50 stands for zero in the data rows.
Each row has a hidden score. How much does it go up from the first row of each pair to the second? 8 means little or no change, 16 a big rise and 0 a big fall.
array([55, 55, 53, 54, 55, 56, 54, 50])
array([58, 59, 57, 54, 54, 54, 53, 60]) 8
array([55, 55, 58, 59, 58, 59, 50, 57])
array([48, 42, 43, 44, 42, 44, 62, 38]) 12
array([57, 55, 52, 50, 59, 52, 52, 65])
array([54, 53, 51, 45, 59, 50, 58, 62]) 9
array([56, 54, 54, 54, 57, 55, 52, 54])
array([51, 54, 48, 56, 56, 56, 57, 50]) 7
array([57, 53, 54, 53, 58, 57, 55, 51])
array([56, 55, 60, 57, 55, 59, 53, 54]) 10
array([30, 46, 41, 72, 34, 50, 26, 44])
array([57, 54, 54, 54, 56, 56, 54, 52]) 5
array([51, 59, 56, 65, 49, 55, 41, 56])
array([ 7,  0,  0,  4, 13,  8, 61, 25]) 15
array([56, 55, 55, 55, 56, 57, 54, 50])
array([57, 55, 57, 48, 48, 56, 55, 43]) 12
array([55, 56, 61, 62, 61, 60, 45, 58])
array([27, 17, 19, 36, 17, 11, 62, 59]) 16
array([25, 53, 37, 69, 23, 46, 20, 45])
array([59, 60, 61, 54, 57, 55, 43, 56]) 3
array([57, 59, 56, 53, 58, 55, 51, 61])
array([45, 34, 43, 35, 48, 38, 61, 43]) 12
array([59, 58, 53, 53, 45, 53, 55, 64])
array([54, 53, 57, 58, 56, 58, 53, 53]) 6
array([56, 55, 54, 56, 57, 57, 49, 59])
array([54, 55, 50, 56, 57, 56, 53, 58]) 7
array([47, 39, 41, 37, 47, 40, 62, 47])
array([57, 58, 58, 55, 47, 54, 55, 57]) 10
array([56, 33, 43,  8, 52, 37, 60, 48])
array([12,  6, 14, 26,  8, 12, 62, 15]) 16
array([39, 52, 42, 67, 35, 47, 52, 50])
array([56, 54, 53, 56, 59, 57, 49, 58]) 2
array([59, 56, 57, 47, 56, 52, 55, 58])
array([52, 56, 55, 63, 56, 57, 42, 52]) 6
array([59, 59, 58, 54, 54, 54, 54, 59])
array([46, 45, 42, 49, 43, 46, 62, 39]) 10
array([44, 46, 41, 51, 53, 50, 60, 52])
array([58, 57, 57, 52, 52, 54, 55, 58]) 11
array([56, 58, 57, 53, 52, 53, 55, 56])
array([56, 54, 54, 54, 60, 57, 51, 55]) 5
array([50, 46, 46, 48, 46, 47, 61, 41])
array([49, 41, 44, 43, 42, 42, 63, 35]) 10
array([55, 56, 63, 60, 62, 58, 44, 49])
array([40, 25, 36, 28, 47, 31, 60, 32]) 11
array([57, 60, 55, 54, 55, 54, 52, 61])
array([56, 62, 57, 56, 54, 56, 49, 59]) 9
array([54, 56, 55, 60, 60, 56, 46, 54])
array([53, 55, 53, 53, 65, 56, 30, 63]) 5
array([40, 42, 34, 41, 64, 53, 58, 51])
array([45, 60, 45, 52, 46, 57, 34, 66]) 13
array([54, 53, 53, 56, 55, 54, 56, 53])
array([58, 60, 59, 55, 57, 55, 48, 58]) 8
array([59, 48, 60, 45, 63, 50, 53, 37])
array([57, 59, 59, 55, 55, 55, 52, 59]) 8
array([56, 53, 57, 56, 64, 58, 48, 61])
array([47, 50, 45, 52, 46, 54, 60, 45]) 13
array([52, 46, 49, 43, 37, 42, 61, 48])
array([54, 53, 53, 60, 49, 54, 56, 50]) 3
array([59, 57, 56, 53, 58, 55, 44, 63])
array([52, 56, 52, 52, 51, 51, 58, 58]) 11
array([57, 59, 57, 54, 55, 53, 52, 62])
array([50, 52, 46, 55, 54, 52, 59, 51]) 7
array([56, 56, 54, 55, 56, 58, 53, 53])
array([60, 47, 57, 39, 63, 52, 52, 55]) 7
array([55, 56, 54, 56, 58, 57, 53, 53])
array([58, 51, 58, 49, 62, 57, 50, 60]) 8
array([56, 58, 57, 54, 54, 55, 53, 59])
array([43, 54, 51, 69, 51, 58, 37, 61]) 6
array([53, 51, 50, 49, 46, 50, 59, 64])
array([64, 51, 55, 19, 61, 48, 42, 63]) 5
array([56, 57, 55, 56, 61, 56, 47, 51])
array([ 9,  0,  4,  5,  0,  0, 63,  0]) 16
array([57, 57, 57, 53, 55, 56, 52, 60])
array([57, 55, 57, 56, 52, 55, 54, 49]) 9
array([56, 54, 55, 55, 51, 57, 55, 50])
array([54, 52, 58, 55, 54, 55, 55, 51]) 8
array([43, 31, 37, 42, 28, 32, 63, 49])
array([58, 57, 54, 50, 58, 53, 51, 65]) 0
array([58, 59, 57, 53, 54, 54, 53, 60])
array([48, 52, 50, 57, 41, 46, 59, 57]) 11
array([58, 61, 59, 54, 59, 54, 46, 57])
array([51, 49, 53, 53, 50, 54, 57, 47]) 12
array([57, 60, 58, 54, 53, 55, 53, 58])
array([57, 59, 58, 53, 55, 55, 52, 58]) 7
array([53, 52, 52, 44, 50, 52, 60, 29])
array([34, 57, 56, 67, 63, 62,  0, 44]) 0
array([55, 53, 55, 55, 52, 55, 56, 48])
array([45, 52, 45, 62, 47, 53, 53, 58]) 6
array([56, 55, 58, 58, 62, 59, 48, 59])
array([56, 59, 57, 53, 54, 55, 54, 58]) 11
array([56, 56, 56, 54, 63, 55, 35, 65])
array([52, 54, 55, 58, 53, 58, 55, 53]) 13
array([47, 50, 47, 52, 70, 58, 27, 53])
array([49, 50, 44, 50, 50, 51, 61, 47]) 16
array([55, 55, 55, 54, 51, 52, 56, 60])
array([56, 50, 55, 53, 59, 57, 51, 64]) 5
array([55, 62, 60, 59, 56, 55, 45, 55])
array([56, 55, 55, 54, 58, 57, 53, 53]) 7
array([55, 58, 55, 57, 54, 55, 52, 65])
array([59, 49, 54, 39, 56, 46, 58, 54]) 9
array([56, 58, 57, 52, 54, 55, 53, 58])
array([53, 59, 57, 62, 50, 54, 49, 58]) 8
array([56, 57, 56, 57, 58, 58, 50, 55])
array([51, 41, 45, 39, 45, 44, 62, 48]) 12
array([ 6,  5,  2, 16,  0,  3, 63,  8])
array([57, 53, 55, 45, 48, 53, 59, 39]) 0
array([31, 31, 36, 53, 16, 27, 62, 27])
array([42, 54, 49, 67, 39, 49, 41, 54]) 0
array([55, 54, 53, 55, 57, 56, 52, 54])
array([56, 60, 55, 56, 53, 55, 50, 63]) 9
array([55, 55, 54, 55, 57, 58, 52, 55])
array([53, 61, 54, 56, 57, 57, 44, 65]) 7
array([54, 55, 54, 55, 58, 58, 52, 55])
array([ 4,  0,  0,  4,  5,  0, 61, 14]) 16
array([58, 60, 60, 54, 58, 54, 50, 59])
array([55, 56, 54, 55, 58, 58, 52, 55]) 7
array([56, 55, 53, 57, 58, 56, 51, 54])
array([57, 57, 57, 54, 50, 53, 57, 56]) 12
array([56, 55, 55, 56, 59, 56, 52, 54])
array([56, 55, 60, 60, 60, 59, 48, 59]) 8
array([56, 58, 55, 58, 57, 58, 48, 53])
array([54, 53, 57, 57, 57, 57, 54, 54]) 9
array([35, 45, 34, 42, 25, 36, 64, 53])
array([56, 52, 53, 51, 59, 57, 54, 58]) 0
array([55, 61, 53, 57, 55, 56, 47, 65])
array([58, 58, 56, 50, 54, 53, 52, 63]) 10
array([57, 56, 53, 55, 59, 56, 52, 55])
array([56, 59, 57, 53, 56, 55, 51, 62]) 10
array([48, 47, 43, 48, 44, 48, 61, 46])
array([54, 47, 56, 47, 47, 50, 57, 47]) 10
array([ 9,  0,  0, 17,  5,  0, 64, 14])
array([55, 58, 55, 49, 53, 55, 58, 47]) 0
array([57, 57, 54, 55, 60, 58, 48, 53])
array([51, 53, 47, 49, 40, 49, 60, 57]) 14
array([34, 44, 47, 74, 48, 52, 11, 29])
array([57, 54, 56, 47, 42, 48, 58, 51]) 14
array([56, 56, 55, 53, 57, 57, 54, 51])
array([53, 49, 52, 54, 49, 52, 59, 44]) 11
array([43, 47, 49, 63, 44, 52, 58, 43])
array([54, 62, 57, 57, 56, 58, 30, 58]) 3
array([30, 38, 32, 43, 29, 32, 63, 61])
array([60, 57, 55, 49, 52, 53, 57, 53]) 4
array([40,  5, 25,  0, 27,  2, 63, 16])
array([54, 54, 52, 52, 48, 50, 58, 51]) 2
array([57, 54, 54, 55, 59, 57, 50, 54])
array([54, 54, 56, 59, 60, 58, 45, 58]) 8
array([55, 53, 59, 58, 58, 58, 52, 53])
array([56, 54, 55, 55, 56, 57, 52, 54]) 8
array([61, 48, 54, 30, 60, 46, 55, 59])
array([58, 46, 52, 30, 54, 48, 59, 35]) 11
array([53, 55, 51, 55, 55, 56, 53, 59])
array([55, 56, 53, 56, 59, 57, 52, 56]) 7
array([51, 52, 50, 55, 55, 54, 57, 57])
array([46, 38, 45, 45, 40, 44, 59, 40]) 14
array([34, 48, 31, 51, 48, 47, 34, 69])
array([57, 54, 72, 38, 37, 54,  9, 51]) 16
array([55, 41, 49, 29, 58, 45, 60, 41])
array([45, 44, 42, 47, 35, 39, 62, 44]) 13
array([55, 56, 54, 54, 58, 57, 54, 53])
array([58, 56, 57, 49, 50, 53, 56, 51]) 12
array([56, 58, 57, 58, 59, 57, 46, 52])
array([57, 59, 57, 53, 53, 54, 55, 59]) 10
array([60, 57, 56, 49, 56, 54, 55, 59])
array([57, 58, 58, 55, 53, 53, 54, 56]) 9
array([57, 55, 52, 55, 60, 57, 52, 54])
array([10, 11,  1, 25, 16, 12, 62, 23]) 16
array([50, 51, 50, 59, 46, 52, 58, 50])
array([55, 59, 64, 54, 48, 62, 21, 62]) 8
array([57, 52, 59, 53, 61, 57, 52, 55])
array([60, 46, 55, 23, 51, 46, 59, 26]) 14
array([56, 55, 55, 56, 58, 57, 53, 54])
array([59, 58, 57, 54, 55, 55, 54, 59]) 9
array([55, 53, 59, 56, 56, 58, 53, 54])
array([57, 53, 59, 56, 59, 58, 51, 55]) 7
array([55, 61, 58, 58, 55, 55, 45, 60])
array([55, 54, 51, 46, 59, 51, 53, 65]) 6
array([58, 58, 57, 55, 55, 55, 53, 58])
array([55, 55, 55, 55, 58, 57, 52, 52]) 7
array([59, 48, 59, 43, 68, 56, 42, 50])
array([55, 55, 53, 54, 55, 57, 54, 51]) 11
array([42, 40, 42, 48, 37, 41, 62, 35])
array([54, 58, 59, 59, 59, 53, 32, 64]) 0
array([54, 62, 63, 53, 48, 59, 18, 61])
array([53, 56, 56, 61, 60, 60, 48, 62]) 4
array([60, 53, 56, 48, 59, 52, 49, 64])
array([54, 56, 55, 53, 50, 52, 58, 57]) 12
array([53, 58, 56, 56, 58, 59, 49, 47])
array([55, 55, 55, 56, 58, 58, 50, 53]) 7
array([57, 59, 59, 54, 56, 56, 51, 58])
array([33, 36, 29, 44, 45, 40, 63, 43]) 8
array([57, 59, 57, 54, 55, 53, 53, 59])
array([58, 49, 59, 46, 38, 47, 37, 65]) 14
array([56, 57, 59, 57, 61, 56, 47, 45])
array([46, 46, 35,  4, 68, 45, 14, 69]) 0
array([55, 59, 70, 44, 52, 61, 17, 33])
array([33, 55, 40, 50, 58, 57,  0, 72]) 0
array([58, 61, 61, 55, 59, 55, 46, 54])
array([55, 43, 54, 26, 40, 40, 62, 40]) 16
array([48, 50, 45, 48, 44, 47, 61, 52])
array([51, 50, 51, 53, 53, 53, 60, 48]) 6
array([54, 51, 53, 46, 44, 46, 60, 48])
array([57, 54, 54, 54, 60, 55, 51, 52]) 2
array([55, 55, 52, 56, 58, 55, 52, 57])
array([57, 54, 53, 56, 63, 57, 40, 58]) 6
array([55, 53, 59, 57, 60, 58, 50, 56])
array([46, 36, 46, 43, 40, 41, 60, 36]) 14
array([35, 43, 37, 62, 35, 45, 60, 38])
array([58, 56, 54, 50, 61, 57, 49, 56]) 2
array([56, 44, 49, 41, 57, 48, 60, 45])
array([53, 55, 53, 60, 55, 58, 47, 58]) 7
array([37, 47, 34, 49, 39, 41, 58, 71])
array([57, 55, 56, 53, 60, 56, 51, 50]) 6
array([52, 51, 48, 53, 52, 53, 58, 57])
array([56, 56, 54, 56, 58, 57, 51, 56]) 7
array([55, 56, 54, 50, 55, 56, 56, 45])
array([57, 56, 56, 56, 59, 58, 52, 54]) 6
array([44, 40, 40, 47, 40, 42, 62, 35])
array([56, 57, 55, 53, 54, 53, 54, 65]) 4
array([11, 15,  4, 26, 21, 18, 63, 20])
array([32, 14, 30, 25, 23, 12, 63, 12]) 13
array([ 0,  8,  0, 28,  0,  2, 63,  0])
array([49, 48, 43, 49, 48, 53, 57, 63]) 0
array([55, 54, 58, 58, 57, 58, 53, 55])
array([56, 52, 56, 55, 59, 54, 52, 56]) 7
array([53, 57, 55, 60, 60, 57, 41, 54])
array([56, 57, 56, 53, 51, 52, 56, 58]) 12
array([59, 59, 60, 51, 51, 55, 53, 57])
array([55, 55, 54, 55, 55, 56, 55, 52]) 6
array([25, 50, 38, 69, 31, 50,  7, 36])
array([54, 55, 60, 63, 61, 59, 41, 59]) 4
array([57, 58, 56, 52, 54, 54, 55, 59])
array([59, 58, 57, 51, 57, 55, 51, 61]) 7
